The rows below come in pairs that one turn or mirror swaps. Which row does each named row swap with?
z_90: [-3 -8 -7 11 -6 10  0 -5 -6  7 -2  5  1 -4 14  9  3 -9]
z_625: [-19  -4 -18  11   3   9   6 -13   4   3  -7   4  -1  12   7  -6  -8  -6]
z_644: [ -2 -10 -10  12 -10   6   3  -7  10   4   1   3  -3   2  21  -4   1   8]
z_685: [-12  -9 -19  -3 -11   5  -4  -5  -1  -1  -3  -4   6  -1  12  -4  -9   2]
z_667: [-3 -7  0 -9  2 12  4 -4  4  5 -9 -7  6  5 10 -5 -6  2]
z_211: [-21  -9 -15  11  -1  15   3 -13  -2  11  -1  -2   7   8   5  -4  -8 -11]
z_645: [ -5  -7 -10  10   1  11   0  -1  -9   6  -5   9   3  -8  13   4  -2 -10]
z_4: [-10 -19  -9   9  -9  13   8   4   4  10  -4  10  -8   8   6 -14  -4  -2]
z_603: [  1   0   0  -5  -3  12   0  -1  -1   7  -7  -7   3   6   9  -4 -11  -2]
z_536: [ -3 -11  -6   6  -2  16   2  -8  -3  11  -1  10   6  -7  14   8  -1 -11]
z_130: [ -5  -9 -11  15  -7  10   2   0  11   5   0   2  -9   7  16 -14  -2   3]
z_310: [ -9 -20  -7   4 -11  16   6  -2   7  13  -2   7  -7   5   3 -11  -5  -4]
z_678: [-14 -18   1   5  -7  15  -3  -4   2  14  -3   8  -2  11   4 -13  -3  -4]
z_757: [-13 -21  -9   7  -9  13   1   0   5  16  -1   7  -4   7   3 -12  -1   1]
z_991: [-18 -11 -16  12  -6   8   8 -16   2   5  -8  -1   2  12   9  -6 -11  -6]
z_97: [-22  -9 -12  11   0  19   2 -16   3   9  -3   0  -6   6  10  -3 -11  -7]
z_920: [  1  -4   0  -2  -6  15  -1   1   0   9  -7  -5  10   3   8  -5 -11  -6]
z_388: [-17  -9 -13   1 -10   7   0  -5  -4  -1 -10   0   6  -2  14 -12  -7   5]
z_790: [-18  -4 -18  11  -3  16   6 -15   4  10  -1  -1   1   6  16  -7 -11  -6]
z_982: [-13 -10  -9   1 -10  10   0   2   1  -6  -9  -4   1  -7   9 -12  -6  -4]
z_707: [ -3  -2  -6  14   2   8   1  -3  -2   6  -2   1   1  -2  14   8   3 -10]
z_127: [ -8 -12  -4   9  -9   0   2  -8  14   1   0  -2  -3   2  19  -1   2  -5]
z_267: [ -2 -14  -5  14   4  15   0  -6  -5   9  -2  10   2  -3  13   7  -5  -9]
z_745: [-21 -13 -18   4 -14   3   0  -8  -3   4  -8  -1   5   2   9  -7  -8   2]
z_450: [ -1  -1  -1  -1   3  19  -1  -6   2   9  -5  -3   5   1  12  -5 -14  -4]
z_107: [-20  -7 -11  14  -1  10   5 -15   2   6 -13   0   0   9   9  -7  -7 -11]
z_330: [ 1 -3 -1 -8 -1  9  5 -7  3 10 -4 -4  6  7 15 -3 -8 -1]
z_945: [-12 -16 -10   2  -9  15   8   1   5  10   0  13  -2  10   4 -10   1   0]
z_825: [-11 -15  -4   7  -2  16   3   5   6  19   1   4  -4  12   5 -10  -3  -5]
z_168: [ -9 -19  -6  13  -7  13   3   6   8  16  -6  10   3   6   2  -3  -6  -3]
z_870: [ -4 -10 -10  12  -5   1  -1  -5  11   5   1   4  -9   1  19  -7  -2   4]
z_623: [-13 -16  -6   6  -7   8  -2   3   2  17  -4  12  -2   8   6 -13  -6  -3]
z_753: [ -5  -7  -7  13  -3  12   1  -4   0  12  -4   1   3  -4  16  12  -2 -12]
z_888: [-5 -7 -9 12 -5  4 -2  5  7  2 -2  3 -4  4 22 -7  4  2]
z_973: [-20  -6 -16  16   0  12   2 -15   4   7  -7  -5   0   8  10 -10  -8  -4]
z_255: [-11 -11 -13   2 -11   5  -5 -10  -5  -3 -10  -3   4  -5  10  -6  -8   4]
z_33: [-2 -5 -2 -9 -7 12  2 -1 -2  8 -3 -5  7  2  5 -1 -5 -2]
z_508: [ -2 -13  -9  11   4  10   0  -6  -3   3  -3   7   1  -7  12   7   3  -8]
z_879: [-13  -8 -13   4  -8   3  -3  -1  -3  -1 -13   0   4  -4   9  -8 -11   7]
z_571: [ -4  -8   1  -4   2  16   5  -5  -1  12 -10  -3   7   8  13  -2 -13   1]
z_537: [ -8 -12  -1   7  -2  10  -2  -5  -3  14  -4   9   5  -5  14   9   0  -8]
z_588: [ -3  -2   2  -4   4  13   0  -4   3  12 -11  -2   5   5  11  -3 -12  -5]
z_886: [-14  -6 -14  13  -3  17   9 -12   7   8  -9  -3  11   9   8  -3 -13  -4]
z_300: [-1 -9 -4 10 -6  7  1 -3  8  4 -5 -1 -9  1 21 -6  2  6]

z_667 swaps with z_508
z_745 swaps with z_130
z_888 swaps with z_685
z_211 swaps with z_825
z_982 swaps with z_127

The rows below come in pairs that one turn or mirror swaps. Which row does each named row swap with?
z_630: [  6   2  -5   7 -11  18   2   7 -10  17  -2  -3  -4   5  -3   7  -3  -3
  -3   2   8]
z_167: [  1  13 -10   8  -3   9  11   0  -1   2  -1  -9   0   0   5   8  -1  -2
  -6  -2 -12]
z_994: [ -3  11  -9   8  -6   7   5   1  -3  20  -3 -13   7  -5   0  -2  -1  -5
   5  -3  21]
z_42: [-3 15 -7  3 -5 10 15 -7 -2 -1  3 -9  4  0 11 -3 -1 -7 13 -7  7]
z_913: [ 2  3 -8  5 -7 16 -1 15 -6 13  8 -5  0 -1  0  3 -2 -9 -2  7  8]
z_758: [ -1  10  -9   4 -18   2  -3   3  -6  15   4   3   0  -5   0  -2  -1   3
  -8   0   8]
z_544: [ 8 15 -1  4 -8  9 12 -6  0  4  1 -4 -4  7  3  5  3 -3  4  0 -8]
z_396: [ -1   3 -13  11 -12  15   4   6  -9   5  -3  -9  11 -11  -4   1   2   2
   4   3  16]
z_253: [  7  14  -3   6 -17  10  12  -3  -2   1  -8  -3   9   0  -4   5   6   6
   1  -6  -3]
z_772: [  1  12  -7   3 -15  19   3  16  -3  13  -3  -6   1  -5   1   3 -14  -6
  -1   9  11]
z_627: [ -8   9 -11  -2 -10   5  -2   1  -6  13   1  -3  -8   3   2  -5  -4   0
  11   5  11]
z_427: [-2 16 -3  4 -2 10  4  3  0 14  0  3  3 -2 -3  6 -1 -6  7 -3 26]
z_16: [  2  15   2   4 -15   6   0  -2  -7  19   2 -11   2  -3   7  -3  -3  -7
  -4   0  -2]
z_254: [ 3  9 -3  1 -2 18  5  5  3 -9  2 -3  4  1 -5  9  0 -1  5  0 12]
z_534: [ -2   8 -12   5 -10   2  -5   8  -3  15   7  -9  -8  -3   3   3  -6 -12
   2   2  10]
z_959: [  2  10  -9   1 -23  16  -2   0  -4  21  -2  -2  -2   0  -3   2  -4   2
   6   0   1]
z_656: [  1   8  -4   7  -4  10   4   2 -13  24  -1   0   3  -1   2  11  -5   2
   0  -2   6]
z_80: [-10  17  -5   6  -7  12   8   6  -8  -6  -2 -13   5   4   1  10  -1  -5
  -2  -5  -3]
z_650: [ -1  15  -5   8  -6  14  13  -4   1  -4  -3  -7   8   0  -6  -1   6 -10
  12  -7   6]
z_622: [-10  13  -9   8  -4   2  10   5   3   1   0   7   4   1  -3   5  -5  -4
  13  -2  -1]
z_893: [ -1  12  -1   7 -17  11   5   2  -3  28  -2 -15   6   0   1   5  -3  -7
   1  -1   3]
z_857: [  7   7 -14   5  -3  11   2   7   0  -6   0  -7   3  -2   7   5  -1  -4
   1  -1  -6]
z_320: [  1  14  -4   2 -17  14  11   3  -6  -7  -1 -10   5  -1  -3   8   0   9
   8  -3   7]
z_424: [  0   5 -13   7 -13   3   5 -12  -4  11  -4   0  -6  -3   6  -1   0   3
   1  -3   8]
z_120: [ -3  10  -9   5  -2  13   7   6  -2  11   1 -16   6  -1  12   1 -10  -8
   5   7  13]
z_596: [ -5   9  -4   4 -15  11   3   2   2 -11  -1 -10   3  -6   7  10  -3  -3
  -1   2  -1]
z_132: [  1  11  -6   1 -17  10   5  -8  -5   4  -5   2   6   5 -12   1   5  -5
   1  -8  -1]
z_273: [ -4  17  -6  13  -7  12  -2  10  -3  16   1  -7  -9  -7   3   3 -10  -4
   7   2  14]
z_824: [ -4  13 -12   7  -6   8   1  -2   5  16   8  -7  -8   1   9  -1  -7 -11
   6   3  10]
z_868: [ -2  13 -12   8 -18  14   4   0   0   8   0   3   4  -1   3   5  -2 -12
  10  -2 -13]
z_953: [ -5  20   0   6 -13  10   5   8  -1  16  -4 -16   7   4   3   8 -11 -10
   4   4  11]
z_105: [ -5  11 -10   5  -1  14   7   0  -7  -4   1  12   6   0  -1   1  -2  -1
   6  -3   6]
z_136: [  1  11  -4   7 -29  12   6  -1  -2  -2   0  -3   0  -1   0   0  -2 -10
   6  -2  17]
z_828: [-11  27 -12   1 -13  12   5   3  -2   9  -4  -7  10 -13   2   4  -9  -8
   0  -5   7]
z_161: [  0  13  -3   8 -18  13   7   1   2   9   0 -11   5  -5  -3   0  -3   0
   5  -1  26]
z_448: [ -8  22  -3   6  -9  16  10  -3   2  -1  -7 -12  15  -3   2   2  -4  -8
   9  -5   5]
z_493: [  6  11 -12   9 -15  14   5  12  -7  12  -4 -13  -6   6  -1   6  -9  -2
   3   1  16]
z_860: [ -2  12 -15   9 -16   4  11  -2  -2  26  -1  -9   5  -1   0   3  -4  -7
  -1  -1   4]
z_8: [ -6  17  -1  13  -6  12   4   2 -10 -10   0  -2  -2  -4   5  -1  -2  -2
   8  -3   0]
z_840: [ -9  15  -3   5  -6  15  11  -1   0  14  -2   8   1   0  -7   1  -4 -14
   2  -3  -4]
z_641: [ -4  15 -14   0 -13  21  10   0   3  10   2  -9  -2  -6   8   0 -10 -11
  12  -1  12]
z_243: [-7 15 -3  4 -8  8  4 -1 -1 -7 -2  4  8 -3  3  4 -1 -6 -4 -2 19]
z_836: [ -1  13 -14   2  -6  10   8   6  -9  -9  -1   5   3  -3  -1   0   0  -6
   7   1  -4]
z_792: [ -5  15  -4  11 -18   1   9   1   0   6  -2   0  10   1   1   5  -2  -1
  -4   0  -8]
z_941: [  9  12  -7  12 -17  15   8   1  -4   7  -4   5   5  -9  -6  12   4   0
   6  -4  -3]
z_692: [ -1  15  -3   6  -8  12   2   3   8   3  -1 -19   5  -2  -4  -3  -4 -16
   2  -2   1]

z_493 swaps with z_80
z_893 swaps with z_253
z_836 swaps with z_534
z_857 swaps with z_913
z_959 swaps with z_792
z_161 swaps with z_448

The rows below come in pairs that one turn or mirror swaps. Which row does each named row swap with?
z_787: [  2  -2  -3  -6  -2 -13  -8   5   0  -8   7  -3  -9  -2   1  -7   5   4]
z_621: [ -6  -9  -3   2  -4  -4   6   6  -4  -9   0   1  -1 -14   0   1   6  -1]
z_279: [ -5   1 -12  -1   2   1   0   0  -2  -8  11 -11  -6   1  -2   7   2   3]
z_140: [ 5  5  4  4  0 -9 -3 -1  5  6 -2 10 -5 11  6  1 -6  0]
z_110: [ -4  -3  10  -4   5   3   4   5   1   2   6  -8 -12  -5   4   0   0  10]
z_528: [-5  2 -3 10 -2  4 -3  1  0  9  7  2  9 10 -3 -2 -5 -1]
z_403: [  4   3   5   5   1 -10  -1   0   4   7  -5  10  -6   7   8   4  -5   1]
z_962: [-10  -9 -10   3  -4  -8  -3  -1  -2  -6  -1   3   0  -2   6  11  -6  -1]
z_151: [-10  -1  -2  12  -3   0   0   1   2   6  11   0   3   9   3  -1  -6   0]
z_473: [ -6  -3 -11  -1   2   5   4   4  -5  -9   9  -2   1  -4   2   9   1   2]
z_809: [ 4 -2 -8  5 -2  6  0  2 -1  5  1  5 10  5 -9  4 -5 -4]
z_736: [  3  -6   1  -6   1   2  -4  -2   3   2 -10  -9   8  -9  -5  -2   1   0]
z_901: [-3  5 -9 -6  4  3 -3  3 -2  4  6 -6 -8  7 -6  9  2 10]
z_207: [ 11   4   0  -1   3  -7 -10 -10   5   1  -4  -3   2   3  -5  -7   4  -2]
z_454: [  5   1  10   0  -5   1  -2 -11   7   6   0  -9   0   7   0  -5   0  -5]
z_791: [  3   2   0   7  -7 -10   3   5   2  -2  -9  10  -4  -3  -3   6   0  -4]
z_199: [  2   1  11   1  -7   1  -2  -9   3   1  -1 -11   3   7   0  -5   0  -5]
z_489: [ 1 -1  7 -2 10  5 -6  9 -1 -6  1 -4 -4 -4 -3 -2  2 11]
z_165: [ 11   4   0  -2   3  -8 -12  -6   2   0  -6  -3   2   3  -1  -5   4  -2]
z_651: [-11  -3  -3   8  -3  -4  -4  -1   3   4  15   1  -1   8   5   2  -5   3]
z_501: [ -4  -8  10   2   0  -1  -5  -6  -4 -11   5  -6  -2  -5   4  -8   4   1]
z_72: [ -6   4 -11  -4   4   3  -3   3  -6  -3  11  -5  -6   3  -2   8   1   9]
z_239: [ 3  3  4  5  5 -4 -8 -6  1  4  3  5  2  9 12  1 -8 -2]
z_848: [ 6  1  4  2  6 -2 -7 -6 -2  1  4  4  3  8 12  0 -9 -5]
z_599: [ -3  -8  -2   2  -5  -9  -7  -6  -6 -14  -4   5   0  -4   7   4  -2  -4]
z_858: [ -9  -4  -3   3  -2  -2   6   0  -2 -13   1  -3  -3 -13   2   4   0  -3]
z_311: [ -3  -2   3 -11  -2   4  12  -3   3   2  -1  -4  -6 -11   0   3   0  -1]
z_171: [  3  -4  -5  -6  -2  -2   1  -4   1   6 -10   6   7   0  -8   1  -1  -8]
z_59: [ -4  -4  10  -4   4   5   4   3   4   3   1  -5 -12  -6   6   2  -2  10]
z_198: [ -4  -7   1 -11  -3   6   9  -4   5   2   0  -4  -5  -9   4   3  -1  -3]
z_629: [-2  7 -6 -4  3  2 -3  3 -1  4  3 -7 -7  8 -3  8  3 12]
z_147: [  0  -3   1  -1  -2 -12  -7   4  -1  -8   6   0 -12  -2   2  -5   9   5]
z_970: [-1 -2  7 -1 10  5 -7  7 -2 -1  3 -4 -7 -5 -1 -1  2 13]
z_291: [  7  -1  -5  -5  -6   2   3 -11   5   2  -8   2   5  -1  -5   5  -4  -8]
z_188: [ -1  -1   2   5 -10  -9   3   2   1  -5  -7  12  -1  -6  -4   2   2  -5]
z_373: [ 1  2 -1  6 -7 -9  5  3  3 -1 -7 14 -5 -2  0  2 -2 -5]
z_204: [ -4  -6   7   2   1  -3  -4  -6  -6 -10   8  -6  -5  -5   3  -9   7   1]
z_578: [-3 -4 -3  7 -3  0 -2  1  0  7  5  2  9 12 -9 -2 -1 -4]
z_5: [-2  3 -5  0  1  3 -3  3 -1  8  1 -9 -6 10 -7  6  4 11]
z_242: [ -5  -7  -3  -2  -1   4   0   1   3   7 -11  -7   7  -3  -8   8  -2   2]
z_613: [-9 -3 -1 11 -4 -2 -4  0  1  7 12  2  1  8  3 -2 -8  2]
z_357: [  0  -3  -3 -12  -4   3   8  -6   3   1  -3  -6  -4 -11   3   2   1  -6]

z_239 swaps with z_970
z_848 swaps with z_489
z_578 swaps with z_279
z_165 swaps with z_501
z_962 swaps with z_242

The rows below come in pairs that one turn or mirror swaps. Which row does each named row swap with?
z_593: [ -2   0  -7  -5  -7   2   3  -5   7  -5  -2 -20  -5  10  -1   2  -4]
z_292: [ 6  9 -2 -9 -4 -1  1  4 -3 -2 -1 -9  4  7 -6  9  9]
z_295: [ -2   2   5   1   5   6   9   4  -2 -14  -4   3   1   0  -5   3  -3]
z_158: [  1   0  -9  -9 -15  -7  -5  -5   0  -7  -1  -3   4  14  -1  -5  -5]
z_78: [ -1  -2   2   1   5  10   7   1  -4 -10  -4   2   7   5  -4   6  -5]
z_785: [  0  -1   4   2   4   7   4   5  -7 -10  -2   7   3   3  -3   6   2]
z_58: [  2   5  -4  -6   0  -5   0   1  -2  -3  -4 -10   6   4 -13  10   9]
z_646: [  0   3  -7  -3  -4  -7  -8  -2   1 -12  -1  10 -12  -3   6   2   0]
z_166: [  0   0  -7  -3  -5   1   3  -1   9  -2   1 -19  -1  11   0   2  -7]
z_834: [ -1 -10 -10   8   4   2   2  -5   0  -1   1  -1  -7  -4  -3  10  -3]
z_949: [ -3  -7  -9   9   4   0   1  -9   1  -4   2   0 -10  -2  -3  10  -3]
z_655: [ -1   0  -8  -3   0  -5  -7  -3   6 -12  -3  11 -13  -1   2   5  -4]
z_445: [  1   2  -6  -1  -1  -7  -9  -1   0 -12  -1  11  -9  -6   4   5  -2]
z_691: [ -1  -3  -7  -3  -4   3   3  -3  10  -3  -1 -19  -2   9   1   5  -8]
z_360: [ -4  -1  -3  -2  -7   5   4  -1   7  -1  -3 -17  -2  10   1   2  -7]
z_927: [  3  -2  -8  -9 -13  -7  -3  -7   0  -5   0  -5   0  12  -3 -10  -2]
z_754: [  1  -1 -12 -13 -15  -4  -2  -5   1  -3   0  -1  -2  11  -7  -4  -5]
z_286: [-3 -5 -9  9  4 -2  2 -6  0  3  2  0 -7 -3 -3 13 -2]
z_219: [ -5  -7 -10  10   3  -1   4  -7   1  -2   1  -2  -7  -1  -3  12  -7]
z_305: [ -2  -2  -6  -5  -3  -5  -7   0   2  -9  -3  11 -15  -3   2   6  -6]
z_143: [-2  3 -9 -8 -8 -5 -7 -5 -4 -4 -1  0  0 17 -2 -9 -2]
z_993: [ -5  -1  -7  -2  -7   1   4  -4   6  -3  -3 -19  -4  10   0   7  -7]
z_241: [  7   5  -5  -8   1  -2   0   2  -5  -3   3 -15   0   3  -4   9   9]
z_324: [ -2   0 -10 -10  -6  -8  -6  -6   4  -6  -4  -5   1  16  -5  -7  -2]
z_178: [ -2   5  -9  -1   3  -7   0  -3   7 -12   0  12 -11  -2   1   4  -4]
z_734: [ -1   1  -6   0  -4  -5  -7  -2   6 -11   0  10 -13  -5   4   4   0]
z_933: [  2   2  -9 -11 -14  -4  -5  -5   1  -8   0  -3   4  11  -3  -8  -2]
z_283: [  7   7  -2 -11   0  -2   4   3  -7   0  -5  -8   0   3  -6  11   4]
z_722: [-3 -2  1 -2  1 13  3  3 -3 -9 -4  5  5  4 -8  8  0]
z_841: [ -4   4  -7   0  -4  -6 -10  -2   6 -12  -1  11  -9  -5   1   6  -5]
z_960: [ -1  -8 -10   8   5   0   3  -6   3  -1   3  -3  -5  -4  -2  10  -6]
z_637: [ -1  -4   1   2   4  12   3   2  -4 -13   5   1   2   2  -2   3   0]
z_495: [ -1   5  -8   0   0  -9  -6   0   3 -14   6   4  -8  -8   3   5  -4]
z_896: [ -3  -7 -10  10   6   0   0  -5   3  -2   4   0  -6  -2  -1  10  -5]
z_748: [ -1  -2  -7  -7  -9  -7  -8  -4   0 -10   4  -8   5  11  -3  -9  -6]
z_469: [  0  -1  -8  -4  -7   6   5  -1   7  -1  -2 -19  -4   7  -1   3  -5]
z_134: [  6   7  -3  -6   1   1  -4   3   2  -2  -8 -12   5   4  -6   8   7]
z_13: [  0   3  -9   0  -4  -9  -7  -1   3 -12   0  11  -9  -3   5   8  -3]
z_795: [ -2  10  -9  -2  -2  -5  -6   0   2  -9   1  12 -12   0   4   3   0]
z_831: [  2   0 -11 -10 -14  -5  -6  -7  -1  -7   1  -1   0  11  -2  -8   0]
z_485: [  3   0 -12 -12 -11  -6  -3  -9   3  -6  -2  -2  -1  13  -5  -7  -4]
z_173: [  3  11  -7 -10  -1  -3   7  -2  -6   2  -7  -7   3   5  -7   8   5]
z_867: [-8  0  2 -1  5 10  2  2 -2 -9 -9  7  2  4 -3  6  2]
z_607: [  2  10  -3 -13  -2  -5   3   3  -2  -3  -2  -7   3   2  -8  11   7]
z_210: [  1   2  -8  -9 -13  -9  -5  -7  -1  -5  -2  -4   2  11  -4  -7  -9]
z_471: [ 5  1 -1  4  7  9  8  0 -2 -8 -3  4  5  0 -6  2 -2]
z_69: [ -6  -3   4  -2   4   5   3   3  -6 -11  -3   7   5   3  -7   2  -2]
z_347: [  6   9  -6  -7   2  -1   0   1  -2  -1  -4 -11   4   2  -7  16   6]

z_173 swaps with z_867
z_795 swaps with z_143
z_324 swaps with z_178
z_607 swaps with z_69
z_831 swaps with z_646

